128 stands for zero in the data rows.
Some points, each followed by its number:
[176 135 130 128 135 176 163 164 148 138 137 140 156 255 146 197 143 176 164 165 128 140 159 163 200 164 149 198 165 228 165 136 138 236 142 131 123 157 176 171 120 148 151 150 214 204 145 150 146 161 231 255 156 231 164 194 134 146 207 193 149 166 159 133] 0
[145 143 171 165 162 136 153 145 132 144 134 135 138 132 149 139 140 129 153 128 138 158 127 126 150 129 129 126 130 167 198 141 153 149 146 160 127 132 129 132 154 131 129 165 148 143 160 137 137 110 144 162 148 153 141 129 149 150 121 119 145 144 202 134] 1
[132 136 131 141 131 128 151 129 135 132 123 128 130 125 126 119 126 127 119 117 127 128 131 122 140 128 123 120 128 140 126 134 129 117 139 128 122 129 137 140 133 126 113 116 120 121 128 153 129 110 113 109 121 129 133 107 141 135 114 131 128 113 127 129] 2
[105 113  93 120 115 100  92 106  94 105 127 115 124  83 107  99 102 108 119  90 109 123 110 106 109  93 106  85  99  82 110 126 125  97 127 126 130 101 105 103 129 105 124 108  98  81 121  94 112  81  89  77  98  99 109  82 117 116  84  96 105 108  86 130] 3
[165 113 144 125 123 148 153 136 139 124 128 133 118 170 144 138 115 128 122 142 127 131 148 133 121 168 136 136 133 148 111 121 128 127 118 112 116 139 140 125 121 137 119 121 158 111 123 144 130 145 155 127 142 136 124 133 129 121 133 128 133 129 148 125] 4
[112 118  93 105 105 125  86 117 120 108 126 108  98 108 109 139  90 116 127 167 119 111 120 126 110 113 127 127 142  91  92 117 110  89 106 101 134 124  93 123 111 130 148 123 109 123 121 123 133 152  92  99 122 104 131 140 118 105 137 118 123  96 102 130] 5
[126  87 160 124 112 123 106 122 120 130 105 102 118 141 117 109 124 117  95 113 108  92 114 116 114 149 131 116 105 130  88 110 119 109 106  95  97 133 138 128  99 132  90 102 119 113  98 115 111 113 140 108 125 107  99 111 126 119  98 111 123 111 129 108] 6
[153 196 139 164 140 124 192 138 139 131 142 182 187 101 157 116 174 139 150 112 152 184 134 137 130 127 119 121 113 143 185 165 175 161 187 189 128 122 137 133 174 122 122 148 158 148 153 129 134  89 126 122 133 147 137 101 137 163 119 137 129 185 130 130] 7
[105  82 142 128 101 112 104 121 105 123 103 116 102 152 118 101 104 102  96  99 108  98 114 117 109 127 118 108 101 128  87 106 114  85  99  95 102 119 120 123 106 129  93 112 101 100  93 121 115  94 116 100 114 102  98  97 119 114  82 101 110  93 109 107] 8
[130 203 118 129 165 129 160 132 149 123 155 152 162 124 141 126 170 140 159 139 140 175 123 135 168 130 122 132 164 105 198 152 144 125 167 170 160 123 141 142 185 124 155 191 158 127 179 141 138 124 133 152 151 161 160 113 138 148 113 127 152 139 138 152] 9
[206 190 142 135 186 133 161 154 140 147 150 165 146 147 142 151 141 142 164 192 149 160 152 162 139 145 139 158 215 151 180 147 139 153 133 138 164 143 125 141 146 141 179 171 135 204 188 152 141 161 132 123 163 138 165 202 147 129 191 163 154 191 165 150] 10
[146 127 173 153 164 138 172 152 158 165 121 136 162 149 149 129 149 146 131 116 133 115 123 139 163 152 142 129 126 223 169 129 147 177 166 143 119 145 202 140 130 137 117 157 169 181 128 144 131 107 171 139 136 136 117 135 147 163 105 141 156 204 209 121] 11
[129 104 104 112 119 130  97 134 131 114 127 120 124 146 134 165 120 132 126 163 121 116 128 128 126 135 135 157 146 112  94 117 113 135 112 100 128 134 113 139 117 132 135 118 133 124 112 128 132 169 142 155 125 129 121 154 130 110 170 135 139 118 133 134] 12
[126 115 102 108 117 136  95 135 121 112 132 122 115 125 115 131 113 133 125 131 121 119 131 131 132 127 131 140 132 110 100 120 117 113 111 101 125 128 107 135 112 137 124 119 118 135 125 124 124 150 141 138 120 121 128 130 117 111 145 142 131 111 123 132] 13
[ 98 100 155 140 129 110 118 113 104 116 120 120 118  92 147  96 117 105 108  93 130 117 108 114 110 113 109  88  95  96 117 127 128 100 134 121 111 109 108 103 126 118  96  97 113  93 117 114 114  81 105  84 112 109 103  90 132 125  86 105 110 116 108 116] 14
[ 99  81 110 120  96 108  93 105  96 106 113 114 113  91 122  96  86 103 102  87 114 111 111 110  96 100 108  84  92  89  91 114 118  81 114 110 102 103 109  96 115 110  90  87  99  78  93  98 111  83  88  84  93  94 101  82 114 114  78  96 101 109  96 113] 15
[158 161 114 139 150 124 138 140 132 138 143 124 142 115 141 139 167 151 173 123 121 148 123 127 157 115 127 143 137 122 151 150 137 162 160 192 162 128 136 137 154 120 164 151 145 162 154 131 136 116 141 160 130 155 148 125 133 154 125 140 129 158 119 136] 16
[129  94 255 173 138 145 209 146 137 166 108 131 153 249 160 112 154 124 103 115 137 109 130 132 125 219 138 143 119 233 143 124 134 137 140 109 100 162 229 145 113 153  95 132 164 158 107 158 131 118 238 153 171 130 105 129 157 140 114 124 131 163 255 115] 17
[104 132 104 133 113 107 106 115 115 114 130 114 118  93 120 104 135 114 122 101 119 120 108 110 124 107 117  99 108  90 116 126 133  92 133 122 127 111 101 118 129 116 120 116 107  90 129 113 118  95 112  99 103 125 119  92 127 122  88 108 115 109 100 125] 18
[101  84  92  98  93 114  82 102  89 101 106  99  95  89 101 101  81 111 107 101 105 104 115 115  96  99 112  93  95  86  76 106 110  91 103  99 104 106  97 104 101 111  98  88  96  84  89  92 112  93  86  86  98  93 103  84 105 110  88  96 106  93  82 116] 19
[165 157 124 146 169 117 157 134 138 140 167 171 170 110 137 125 193 142 188 108 142 181 134 138 143 105 116 106 105 130 226 166 168 194 166 214 181 109 140 123 195 117 143 150 151 146 197 123 133  86 111 108 127 159 141  99 142 188  98 147 131 237 123 142] 20
[101 119 100 125 123 127  83 141 120 113 134 123 119  99 126 112 126 120 120 106 131 118 116 116 120 112 124 116 120  89 103 121 124  91 136 113 120 121 117 111 126 119 119 102 112  95 111 118 128 118 117 130 112 115 115 110 125 114 121 119 121 113 103 128] 21
[ 90 116  90 105 105 105  85 110 101 101 120 108  97  86 105 100  91 103 116 104 118 105 108 102 106  98 112  88 111  79  96 117 111  82 104  99 117 102  85 104 110 110 122  98  87  90 100 101 119  94  86  85  97 100 115  86 110 104  87  98 106  87  84 126] 22
[116 157 113 129 148 128 122 127 132 139 137 137 140 113 138 113 153 140 136 105 123 148 124 130 137 119 116 108 114  99 149 150 134 175 158 188 145 125 145 116 159 121 124 147 146 109 135 123 128  95 135 126 133 164 134 105 131 154  95 146 121 151 118 129] 23
[124 144 112 137 131 130 123 134 151 132 144 128 153 150 129 133 161 143 133 131 131 126 125 131 140 137 130 123 145 109 142 127 142 142 142 131 142 123 127 129 125 129 148 148 128 120 127 136 130 129 121 135 122 141 131 130 129 124 134 134 139 116 116 136] 24
[128 143 147 138 164 127 162 135 141 130 156 153 140 118 141 116 145 124 156 127 145 183 134 126 132 125 123 119 142 109 189 143 154 131 169 159 162 125 118 131 164 128 147 147 126 118 165 158 141 115 116 100 153 151 135 121 139 143 150 130 131 136 156 140] 25
[126 101 104 108 108 132  95 128 145 121 121 109 116 126 117 145 102 147 115 128 119 111 125 130 137 140 145 153 155 107 110 111 106 111 111 113 126 144 123 126 104 135 141 105 102 139  97 127 131 183 122 156 128 108 133 175 117 110 132 129 130  98 120 128] 26
[118 138 119 126 132 126 143 120 121 118 127 147 143 107 140 107 117 126 136 110 141 168 138 123 106 104 119 103 118 105 129 143 135 124 141 147 136 114 104 116 163 120 129 124 137 109 154 124 128  94  96  98 123 117 136 102 127 134  93 119 121 136 114 132] 27
[105 102 126 156 124 114 155 120 104 125 116 121 135 101 137  97 129 108 111  92 120 114 115 116 108 115 112  93  99 112 113 115 146  94 128 121 109 113 129 114 135 116  97 126 105  92 118 115 121  84 107  86 114 110 107  91 134 135  88 111 113 125 124 112] 28
[130 197 156 129 127 124 147 121 125 133 162 158 130 105 140 118 173 123 152 136 150 176 137 134 127 127 126 107 140 121 204 165 144 116 140 142 151 117 110 127 165 122 166 150 131 123 174 169 136 116 102 100 133 151 141 127 142 138 141 135 136 144 137 146] 29
[140 105 130 110 128 146 109 131 168 130 125 120 113 206 112 155 111 139 123 148 128 110 132 135 123 158 152 174 165 117 110 121 117 120 108 106 128 147 115 136 104 135 142 105 109 150 114 140 135 216 145 128 130 112 124 174 128 107 200 148 143 116 134 129] 30
[115  84 101 112 109 114  92 111 104 119 110 100 104 107 109 121  84 123 112 128 101  97 121 115 104 116 128 124 118 105  84 106 112  90 104 103 110 131 112 123  95 127 106  98  99 100  94 102 118 134  96 100 117  91 103 108 114 109 116 108 114  93 103 114] 31
[138 105 153 140 148 155 167 157 114 149 119 119 143 201 159 117 154 134 117 117 118 101 124 133 156 145 133 153 133 255 123 126 133 162 129 117 116 144 219 194 114 141  99 150 149 198 115 139 131 109 202 204 136 164 127 132 138 146 128 138 146 154 160 120] 32
[107 113 132 128 123 119 109 115 111 128 123 133 140 103 130 114 104 107 120 111 138 142 126 131 127 123 114  92 115 103 125 131 132  98 144 113 121 118 116 111 135 127 118 118 117 103 126 133 121 100 101  93 117 118 116  97 139 120 105 118 121 107 123 128] 33
[122 147 115 139 123 112 138 121 119 129 129 136 135 109 149 122 136 139 150 111 128 154 114 116 126 105 119 111 121 111 162 139 137 136 142 164 145 121 123 128 156 118 127 134 116 129 161 120 128  99 101 111 120 149 127 100 150 147 103 127 130 131 124 133] 34
[117 132  96 113 100 110 100 112 119 112 130 135 118  95 121 109 102 123 129 104 122 128 124 115 117 104 117  98 107  92 114 136 132 122 137 123 130 105 100 117 131 112 144  99 112  99 114 109 123  91  98 102 105 120 136  95 119 127  96 117 115 121  93 129] 35
[113  85 118 112 102 127  91 120 100 104 107 114 109 131 114 118  81 113  99 109 108 100 125 120 101 129 126 113 110 107  80 108 111  97 111  91 103 121 115 118  99 137  97  88 114  96  91 113 117 119 106 114 116  93 109 115 114 100  96 107 117  99 111 117] 36
[138 169 121 133 137 112 128 119 132 125 143 140 159 114 125 123 136 117 144 110 134 200 125 135 129 118 117  97 128 104 175 154 149 125 153 192 151 120 127 128 177 117 133 199 143  99 160 134 128  97 113  97 120 144 145  93 135 161 109 129 133 146 135 131] 37
[ 95 102  92 121 101  97  81 106  92 106 122 107 103  82 112  96 113 106 113  94 107 103 107 105 101  91 107  89  92  80  92 110 121  89 118 136 120 102 101  99 114 102 103  94  88  86 121  96 110  83  82  79 102 103 110  82 110 130  77 104 100  95  85 122] 38
Which point above is nearest to each new point? Its number follows each.
[157 137 129 125 153 146 152 144 162 130 134 141 119 198 131 153 120 145 144 210 144 149 148 155 124 147 137 200 177 173 183 137 132 151 111 125 144 148 123 146 121 146 155 168 131 186 160 164 143 218 125 117 154 109 143 213 141 119 213 149 149 146 158 143] 10
[143 126 122 118 130 147 130 133 116 118 121 125  96 132 120 167 104 130 146 207 127 119 137 139 119 152 145 161 152 146 103 120 115 139 110 106 132 144 109 145 107 135 161 132 121 181 114 126 137 173 123 122 132 115 155 140 121 114 157 148 137 101 143 133] 12
[178 215 255 218 255 168 255 161 201 208 153 187 255 200 213 143 255 142 148 128 183 191 143 151 219 183 139 161 142 255 255 186 199 255 235 222 150 162 255 152 217 145 136 237 255 174 255 237 155 111 216 192 178 211 148 150 177 199 148 170 170 255 255 134] 11
[140 162 181 166 167 136 210 126 137 145 138 178 200 125 163 117 135 134 157 114 148 190 142 151 129 115 122 113 116 162 188 159 153 231 179 163 131 122 183 134 169 125 133 135 149 140 164 122 129  98 120 131 139 180 145 111 150 158 142 132 128 193 158 132] 7
[113  90  96 100  93 129  80 119 112 108 115  99 113 115 108 128  85 118 108 118 113 100 134 126 118 128 133 123 121 101  90 104 111 100 101  92 102 120 101 124  99 131 115  97 104  96  92 117 125 161  96 104 117  98 113 116 114  98 127 107 121  96  97 119] 31
[144 219 144 149 155 133 118 138 188 184 163 144 146 155 152 146 218 159 168 173 156 138 147 132 159 136 139 186 176 143 219 142 133 159 140 152 164 136 123 147 142 134 174 155 142 233 184 171 147 172 145 148 168 172 171 158 144 142 186 174 161 159 155 140] 10
[129 101 113 120 122 130 111 130 154 139 117 123 123 150 119 142  94 150 128 128 114 112 130 150 130 135 135 127 128 138 111 122 124 112 127 126 123 136 151 138 111 136 124 113 122 125 106 123 138 155 123 129 136 110 111 133 124 124 140 145 123 155 130 126] 13
[130 182 144 145 207 131 186 139 142 143 148 155 147 119 151 121 131 136 156 143 171 152 130 141 136 120 130 128 139 121 191 142 136 137 139 149 145 121 124 132 140 129 169 129 128 141 141 161 134 119 117 152 139 172 156 141 138 153 136 146 137 120 151 140] 25
[101  87  98 104  92 114  82 112 122 103 112 100  94 120 102 125  86 124 101 119 109 101 119 114 105 121 134 117 130  97  81 102  99  79  95  97 114 134 104 115  95 122 110  95 103  92  89 107 118 131  90 109 106  92 112 124 111 102 108 114 125  96 105 119] 31
[136 119 108 116 129 138 108 125 143 121 127 125 112 155 114 146 120 144 126 157 133 117 138 134 141 138 139 164 152 112 107 121 123 131 116 103 123 130 106 156 107 138 145 119 132 149 112 118 131 201 144 175 134 129 130 186 121 120 173 134 136 136 129 136] 12
[150 155 113 117 132 141 123 138 134 135 138 140 124 151 129 170 126 134 149 228 139 136 151 142 158 153 143 192 171 143 154 119 120 106 106 111 144 147 100 148 113 150 180 141 125 203 149 172 140 255 137 179 150 121 170 235 131 112 193 184 148 111 150 146] 30
[133 123 151 122 135 151 148 137 163 122 131 145 115 147 120 151 102 127 137 189 143 137 162 150 133 165 134 173 162 142 123 132 121 109 110 104 129 134  96 152 120 144 148 148 124 148 136 191 140 195 113  96 162 104 129 207 130 106 255 140 141 100 132 136] 30
[221 123 193 150 163 164 186 157 183 166 135 154 185 255 168 182 125 178 150 175 141 142 168 165 189 198 156 201 149 245 147 135 150 207 149 145 122 174 181 158 129 154 131 169 224 249 142 204 149 175 248 255 159 163 148 204 147 155 188 177 178 242 241 133] 0
[ 99 103 117 119 106 122 103 113  98 117 110 117 121  89 119 103  98 109 110  94 127 114 115 114 105 119 113  93  96  97  92 118 117  95 109 106 106 109 113 103 119 113  99  97 106  81  98 106 118  91  99  96 106 107 106  86 120 124  88 103 110  99 108 117] 15
[107 125 149 163 127 113 135 123 131 149 126 130 146 110 139 112 181 115 125  98 132 153 117 122 126 112 119 100 106 120 140 142 144 122 159 171 134 119 155 123 149 117 118 133 121 101 122 129 121  92 115  91 120 125 114 100 139 160  87 120 120 151 151 128] 34
[114  84 108 109 107 127  81 120 143 124 108 107 113 148 109 136  88 132 114 142 114 103 132 119 114 136 150 148 130 121  99 106 109  85  95  97 115 145 113 128  97 136 107  93 102 108  86 129 126 247 109 118 130  93 108 159 118 100 166 134 118 111 112 128] 26
[133  93 135 111 120 148  95 140 132 119 107 113 118 125 118 152 107 146 108 131 116  97 137 136 127 168 146 191 125 167  89 107 106 113 101  95 113 142 137 127  99 136 111 102 113 121  92 124 131 178 124 184 141 102 123 166 119 111 138 133 127 105 124 116] 26
[116 102 156 138 123 134 126 132 138 136 124 118 144 138 131 118 155 118 113 127 115 114 121 128 134 149 126 132 137 126 119 121 130 130 112 107 109 156 157 139 113 132 107 158 130 133 125 130 128 129 169 175 136 134 109 156 130 130 114 130 137 122 162 118] 4
[173 164 125 144 155 119 182 127 141 134 149 166 172 111 135 120 147 132 159 107 139 179 133 130 138 113 117 112 109 127 166 150 158 208 171 174 162 120 180 123 166 121 148 141 146 112 135 138 126  94 116 124 127 151 132 105 131 159 138 119 117 205 130 145] 7
[108  93 115 127 109 113  90 122 105 125 110 108 110 122 120 107 128 111  99 102 104  98 110 111 108 118 120 104  99 100 102 116 117  96 115 102 110 119 117 127 110 128  96 110 107 109 100 105 110  98 137 106 113 109 105 106 117 127  83 111 119 114 109 110] 8
[120 165 122 142 143 120 134 133 141 146 147 140 132 111 126 124 179 126 137 116 138 152 123 123 130 111 122 110 112 119 162 135 143 138 135 148 155 119 126 121 164 120 137 140 138 144 162 128 135 101 119 108 120 124 130 126 138 145 117 134 141 130 133 138] 34
[159 100 184 141 130 148 120 152 119 154 113 115 134 196 138 122 170 127 107 121 119 100 126 130 126 157 136 168 111 255  98 120 125 158 124 109 101 164 213 141 104 141  93 129 141 128 104 138 118 128 242 201 129 164 107 151 135 134 102 128 132 112 165 112] 32
[107 101 196 156 144 138 214 125 109 149 116 131 157 127 138 104 125 115 113 103 129 110 124 121 129 148 126 118 116 167 142 136 142 132 136 129 115 135 152 128 132 130 108 148 145 140 121 126 128  97 181 112 132 129 107 104 141 129 101 114 124 125 184 114] 2
[142 118 107 116 139 134 103 140 163 129 116 110 102 157 112 148 112 128 123 160 122 105 126 136 118 153 148 191 152 128 112 113 112  99 101  98 132 137 106 146 100 141 130 108 109 151 122 128 124 227 155 153 128 110 137 209 116 106 160 141 136 101 127 129] 30
[200 204 191 143 180 179 191 194 198 181 153 158 203 251 152 196 166 167 178 170 154 149 173 175 168 161 156 214 188 252 221 141 156 255 153 159 147 150 167 167 146 155 168 180 179 207 151 182 167 198 219 255 176 160 173 196 144 138 255 185 181 170 207 142] 0
[ 96  96 100 113 103 108  88 119 107 103 123 110 104  94 113 107  97 116 111  97 112 107 111 107 103 105 119  98 101  81  91 119 110  86 110 108 114 115  99 100 115 112 115  93  97  94 102 101 120 103 102  94 105 116 114  92 119 113 104 112 110  97  94 124] 22
[110  88 113 120 106 116 110 114 100 122 110 109 118 120 113 100 100 105  97  99 107 102 112 114 108 122 118  92 107 120  95 113 121  88 116 103 104 110 137 109 109 118  95 117 117  96 101 102 105  95 114  92 111  99 100  94 128 126  83 106 106 100 112 114] 8
[134 159 136 134 145 145 121 140 178 141 132 148 126 136 141 127 142 134 152 164 165 146 142 131 139 134 136 126 133 117 132 147 137 192 143 115 131 124 109 131 134 135 147 141 131 142 155 143 134 129 155 134 111 136 151 131 129 132 165 145 141 125 142 137] 24
[156 141 106 112 130 141 118 140 150 128 141 127 125 136 128 158 146 137 138 168 140 127 136 142 148 140 137 150 153 117 123 137 120 143 134 115 130 136 110 151 123 137 176 137 127 164 134 128 135 184 165 199 134 151 150 146 125 124 187 145 155 126 106 139] 12
[131 110 116 119 117 125 115 138 118 122 123 122 120 141 120 144 109 133 123 120 126 124 134 140 129 118 127 126 120 123 107 127 121 131 123 113 121 128 131 131 115 128 127 114 130 111 108 126 121 125 116 139 119 104 126 131 125 130 124 126 130 134 119 130] 13
[ 99  92  91  98  96 113  84 111  99 104 103 103  88 102 100 124  87 108 107 137 104  95 118 122  98 127 126 116 126 101  81 108 102  89  92  88 111 122  90 123  94 124 103  97  97  96  94 102 119 132 101  88 107  87 122 138 101  99 118 110 111  85  91 116] 31
[120 131 116 125 116 113 123 119 112 117 122 133 158 108 135 109 116 118 127  98 133 153 124 128 119 103 117 102 109 113 140 143 136 149 147 153 137 109 136 117 145 115 131 118 140 109 130 111 121  89 107 100 122 131 123  93 130 142  93 115 113 158 106 133] 27
[135  91 158 132 121 124 137 128 123 143 114 118 143 158 134 112 123 122 101 109 121 110 115 144 133 161 133 116 107 158 127 120 137 101 118 118 112 143 201 149 113 144  98 144 171 124 115 132 118 113 165 125 162 127 104 122 134 131 107 127 128 123 152 114] 4
[109 180 127 130 146 123 114 124 147 121 153 141 114 111 134 134 125 124 139 129 161 143 133 131 131 133 126 115 139  93 161 145 135 111 138 125 147 123  97 132 137 129 208 154 129 124 169 143 137 125 124 106 147 152 169 124 138 116 133 134 138 124 127 144] 29
[140  96 117 126 126 138 128 127 108 122 126 139 127 124 131 130 104 127 114 116 121 122 132 129 129 126 124 118 111 139 116 122 132 128 136 123 112 129 155 116 118 131 110 129 146 111 118 133 117 108 147 118 117 119 117 127 126 125  99 118 123 131 133 124] 2
[108 126  89 103 107 119  91 124 111 105 128 123  95 102 109 115  99 119 121 150 120 113 121 126 107 105 118 121 132  87  96 120 113 100 106 101 119 112  92 123 119 117 133 102 104 107 109 108 124 120 106  99 107 109 147 108 113 109 126 120 115  98  90 133] 5
[166 108 113 117 113 142 106 148 148 127 142 133 123 190 126 161 118 151 145 172 132 129 148 147 165 139 140 166 184 135 132 124 119 145 123 127 130 138 122 141 108 139 159 130 146 114 129 134 141 182 143 207 150 149 138 169 130 117 168 145 149 130 128 140] 12
[133 109 109 116 114 120  88 117 120 131 125 125 108 120 109 129 111 126 123 129 110 118 124 120 124 112 131 142 130 136 101 114 117 105 111 117 133 132 100 125 115 123 128 108 117 149 122 120 121 116 110 105 131 118 121 141 123 127 120 122 120 107 105 127] 13
[132 129 113 127 114 117 137 120 115 119 134 131 130 103 125 117 100 117 138 103 127 152 126 123 109  97 115  96 104 115 145 147 139 113 146 167 144 104 108 119 149 118 113 112 121 101 120 115 122  86  93  89 107 121 120  95 128 144 101 116 118 139  99 126] 27
[146 146 132 151 153 115 183 123 135 145 146 148 210 102 149 122 175 129 145 103 140 170 120 129 129 118 118 103 112 137 189 148 156 120 166 186 159 116 185 113 170 121 126 149 146 130 186 134 132  89 125 111 125 153 130  93 149 157  93 136 131 170 119 128] 7
[106 122 156 157 148 117 164 122 129 131 125 130 166 111 144 109 116 121 119 100 140 139 124 136 133 130 112 100 104 124 165 134 142 131 158 150 113 121 184 114 139 131 117 143 146  99 146 140 129 104 112  91 139 117 106 101 136 150  97 121 126 134 154 128] 2
[140  95 101 112 110 129  98 126 118 113 138 121 118 108 114 139 106 124 114 141 133 121 128 131 117 119 127 123 131 107 122 125 120 108 116 106 125 121 104 126 127 130 138 129 112 108 118 109 120 127 125 110 127 113 135 125 120 111 118 120 120 112 111 134] 13
[128 137 134 121 133 133 136 131 126 130 134 145 119 116 123 130 129 127 156 138 146 135 135 153 127 135 130 131 158 116 124 139 134 108 130 143 151 132 118 129 142 128 175 134 135 175 160 136 140 144 104 105 130 120 130 167 131 122 151 138 120 128 107 134] 24
[112  90 113 106 106 130  87 127 133 111 114 102 100 109 111 146  90 125 117 130 112 102 127 128 117 121 135 123 138  98  84 112 110  96  99  98 121 132  99 130 101 126 133 101 103 121  97 115 129 179  97 108 122  99 119 134 113 100 134 126 119 109 108 125] 5
[149 173 129 152 138 117 141 126 131 144 153 147 160 115 146 120 182 129 140 107 142 138 118 122 149 117 120 105 123 103 216 144 159 165 158 171 151 117 158 132 162 126 125 156 159 115 179 127 136 103 155 120 130 189 124 112 140 181  97 138 132 159 140 134] 23
[131 108 121 120 125 123 104 131 136 127 121 124 130 140 115 133  99 141 131 136 133 123 126 134 129 130 132 147 126 139 108 124 124 111 128 123 128 140 141 137 119 130 125 118 130 157 123 126 124 140 122 116 139 109 117 145 126 122 121 113 128 128 130 128] 13
[133 128 125 119 133 161 119 137 157 116 129 121 125 137 120 166 105 137 139 166 142 141 147 143 132 149 142 185 158 108 116 120 129 108 116 111 134 137 109 141 117 146 157 128 123 148 125 140 136 174 136 200 138 142 166 171 126 111 202 143 140 116 112 137] 12
[162 234 108 135 152 139 158 139 127 125 147 151 133 117 137 129 186 141 160 128 146 166 136 131 148 112 124 129 141 118 139 160 146 208 148 148 141 127 130 141 142 123 125 127 153 163 126 128 138  92 135 169 129 183 163 121 130 143 147 133 133 147 117 136] 16
[127 122 127 134 129 131 132 126 110 124 130 133 116 132 126 126 114 121 122 130 141 124 129 127 118 125 126 118 123 113 122 131 125 118 122 113 124 131 118 120 124 128 138 118 111 133 137 142 126 110 110 111 125 125 143 121 126 117 130 131 127 100 107 126] 2
[152 255 145 184 179 130 235 149 182 172 149 156 165 132 164 134 242 142 184 126 151 156 130 136 187 133 127 135 129 140 255 159 155 178 169 182 173 135 193 152 177 132 152 223 178 169 233 145 146 107 219 149 151 240 150 139 159 164 116 143 153 167 209 140] 9
[ 94 120 126 131 121 116  97 112 107 111 115 117 121 104 115 104 114 111 104 101 121 112 113 106 118 116 121 101 108  90  91 122 129  90 117 112 126 115 102 113 120 121 113 130 110 101 107 109 119  97 112  96 110 121 113  93 117 118  97 107 112 101 119 119] 18
[130 118 118 127 118 135 104 132 122 121 128 117 112 150 123 134 103 131 133 120 119 120 132 133 121 125 122 120 133 138 121 129 121 145 125 114 116 118 142 136 116 128 121 110 113 123 110 120 128 113 146 144 122 141 129 112 112 119 109 136 120 103 114 130] 13
[102  82 176 145 123 135 153 121 109 140 100 104 119 187 130 103 108 108  97 107 107  97 110 108 117 179 124 119 101 204  89 113 122 110 109  96  94 129 183 120  98 141  86  99 138 101  96 145 115  98 151 109 129 109  98  98 127 126  84 110 119 105 148 106] 6
[113 103 119 114 123 141  94 129 109 126 119 120 101 122 119 126 107 119 119 131 119 100 124 117 120 135 146 155 128 118 106 114 111 102  99  92 110 138 110 132  99 136 118 112 112 106 103 111 119 138 136 131 123 104 130 146 121 104 138 135 127  92 134 120] 13
[162 140 119 120 130 154 136 128 133 126 126 132 110 144 120 154 107 144 132 172 130 116 145 136 148 152 136 162 152 120 103 123 116 189 119 107 140 136 114 160 119 137 143 138 124 153 124 149 141 156 121 150 147 134 162 154 127 116 194 148 130 115 119 126] 12
[118  98 176 149 130 126 171 125 128 140 117 124 134 125 130 112 183 114 103 104 123 104 118 122 123 139 125 116 116 170 118 124 134 146 134 114 113 147 169 129 121 130 103 134 127 141 118 113 118 109 164 116 129 128 113 106 137 134  91 116 122 126 184 119] 2
[150 136 239 183 176 138 242 146 144 168 132 153 176 137 168 112 160 133 139 113 134 150 133 140 150 147 129 115 117 180 167 144 163 208 155 145 120 133 189 135 149 133 113 160 171 120 146 156 137 100 162 117 165 165 123 114 148 149 111 125 143 182 192 125] 11
[160 100 169 138 153 133 151 142 145 133 124 116 142 223 142 132 151 127 118 129 117 111 125 135 136 169 137 137 141 163 119 118 117 141 130 112 111 151 166 148 116 146 109 149 135 140 118 154 125 132 207 139 149 138 120 149 137 140 124 127 142 149 169 120] 4
[176 142 188 135 155 168 208 153 197 179 143 165 129 224 136 187 112 167 179 223 154 157 178 167 190 184 160 216 215 179 232 138 134 163 134 141 157 175 119 182 126 156 186 179 191 242 181 176 150 209 158 176 189 136 175 250 140 127 255 158 154 179 169 147] 10
[255 193 181 131 175 171 221 192 179 155 186 150 158 211 157 251 208 167 201 255 182 168 164 167 206 177 161 223 248 159 189 147 138 209 160 125 163 157 129 197 141 155 222 203 190 255 159 232 168 255 240 255 179 255 215 255 151 134 255 199 184 184 188 159] 0
[117 118 117 131 125 117 126 111 107 132 124 124 150  97 136 104 148 119 120  96 121 122 112 111 136 106 116  90 104 101 124 122 140 114 149 162 125 111 140 114 141 114 104 136 128  92 151 110 112  89 108  95 106 130 105  87 131 163  82 114 117 168 111 121] 28
[170 116 124 120 126 164 125 141 157 150 119 125 116 168 129 192 103 145 130 180 133 114 142 148 146 146 152 255 162 156 107 117 118 131 119 105 127 148 125 155 111 140 140 111 138 174 104 139 140 228 167 194 152 137 148 225 123 125 228 156 148 124 164 130] 30
[116 129 101 109 123 125  99 122 122 115 125 115 100 123 108 131  98 121 126 189 123 110 126 128 123 128 136 136 147  98 109 121 117 100 105 112 140 142  94 140 113 136 166 125  96 133 127 125 124 170 104 109 135 108 138 154 119 103 149 144 122  93 104 135] 5
[148 107 117 116 127 127 111 122 139 122 128 128 118 127 128 137 102 130 129 132 128 120 127 131 128 125 131 151 144 114 119 132 121 141 109 114 127 135 121 136 113 131 139 142 115 141 116 115 134 124 120 113 130 121 126 121 117 124 127 127 124 125 112 130] 13
[132 101 161 134 128 140 138 130 141 144 116 117 120 162 132 137 139 132 118 143 126 112 139 140 132 152 139 165 145 158 119 113 118 133 112 105 121 153 158 146 113 138 111 136 135 184 112 148 132 143 167 163 148 122 118 171 124 133 138 143 143 130 148 121] 4
[128  90 159 137 131 123 106 128 133 136 117 117 107 149 137 118 161 119 102 110 117 108 113 129 130 156 135 141 117 159 103 123 128 123 121 114 108 140 157 132 103 142 101 115 122 138 105 134 121 121 180 191 138 141 113 123 129 126 101 130 134 119 141 116] 6
[140  90 179 121 121 147 111 131 121 151 107 109 118 167 135 138 102 125 112 123 127 103 133 133 115 153 145 178 140 182 105 111 117 131 109 101 105 150 154 132 102 149 108 119 123 148  98 142 137 162 155 141 140 104 116 192 133 110 142 136 137 125 147 119] 4
[203 255 145 145 181 151 212 150 198 141 183 164 153 124 156 151 255 161 198 149 171 195 152 155 211 134 134 128 168 116 169 172 155 203 178 195 177 127 137 146 175 136 198 219 161 154 212 178 152 136 125 217 138 233 179 155 156 155 198 159 172 173 140 157] 9
[108 146 144 138 128 121 123 133 103 133 134 121 124 113 142 109 182 121 122 106 124 120 119 113 129 116 120 117 113 106 146 153 129 121 148 132 120 115 140 118 139 123 115 143 127 143 143 112 118  92 139 136 110 172 132 107 131 142  89 121 129 112 108 124] 34
